(in the rows, 128 means zero)
Each path below is one point turned by a fixed rotation once a step. After each direction that follows a path, write how fast that rotation turns it, in deg/step (0 if it stays still).
Each turn is a multiple of 5 degrees from 10 to 175, or 0.
Each row of a path follows its step; steps can be skipped.
Rotation 1:
step 0: [129 129 135 142 129 127 130 121 134 115 120 131 125 127 129 129 125 128
 120 121 126 126 124 116 129 114 136 118 125 126 130 114 122 133 116 130
 130 123 119 122 121 135 128 129 137 131 129]
step 1: [142 127 126 128 118 131 130 124 136 130 120 128 129 129 126 141 123 109
 123 124 123 118 129 130 131 134 123 127 125 132 132 136 121 120 128 133
 135 127 119 119 139 134 126 126 118 132 132]
step 2: [120 118 126 131 127 114 137 118 118 127 148 119 129 127 125 129 130 124
 123 116 119 123 121 126 125 136 132 124 127 122 138 123 133 127 129 131
 124 126 129 137 138 130 125 126 124 130 129]
step 3: [121 124 126 128 129 127 121 140 119 129 123 127 130 116 133 117 125 122
 120 130 127 124 135 131 125 129 129 124 120 128 123 119 117 129 130 149
 124 119 139 124 128 129 124 132 124 126 140]
step 4: [130 118 128 125 128 129 118 138 132 131 129 126 124 135 116 138 132 130
 126 137 127 110 128 126 123 127 140 132 129 129 115 126 136 127 125 128
 129 128 128 135 134 142 134 142 131 129 129]
step 5: [124 123 121 116 134 138 131 141 126 135 138 119 122 133 128 125 127 130
 114 120 135 133 127 133 129 121 122 126 127 131 128 137 132 130 110 126
 128 123 121 121 135 127 121 125 130 137 125]
step 6: [116 132 130 123 129 123 133 134 131 130 121 131 121 126 128 140 118 119
 133 132 128 142 129 122 138 134 129 136 137 134 132 125 142 132 121 139
 118 123 131 132 125 129 131 127 137 132 136]
step 7: [131 123 129 144 130 133 129 130 112 121 114 135 124 135 131 135 130 130
 120 124 130 126 127 123 126 121 128 134 124 128 140 124 125 127 127 133
 127 125 122 125 123 136 129 131 144 126 115]
step 8: [143 129 127 124 126 124 126 133 130 124 125 141 121 135 122 131 141 112
 125 126 120 139 126 122 134 130 122 127 126 124 127 131 127 115 134 130
 126 126 122 121 141 125 121 130 119 133 126]
step 9: [131 128 127 136 133 122 140 133 121 123 144 128 117 120 122 126 127 125
 132 131 129 122 117 122 127 135 128 114 138 118 138 123 129 135 130 134
 132 128 136 125 135 125 132 124 131 134 124]
step 10: [133 135 125 124 132 121 123 138 125 130 115 122 135 122 143 126 122 127
 126 133 126 125 136 126 125 125 130 115 120 120 128 119 120 118 125 138
 128 139 136 129 134 134 129 125 131 137 133]
Speeds:
[126 129 129 130 127 127 129 127 127 130 131 126 128 130 132 129 129 130
 124 128 127 126 132 126 125 125 129 127 127 125 129 126 130 126 126 126
 127 129 128 129 127 126 128 129 128 129 122]
145
[128 128 125 125 131 130 127 131 129 128 129 128 128 127 128 127 127 133
 128 132 126 126 128 127 132 128 130 126 126 127 125 129 127 131 126 127
 126 131 129 128 128 128 132 129 126 132 128]
60
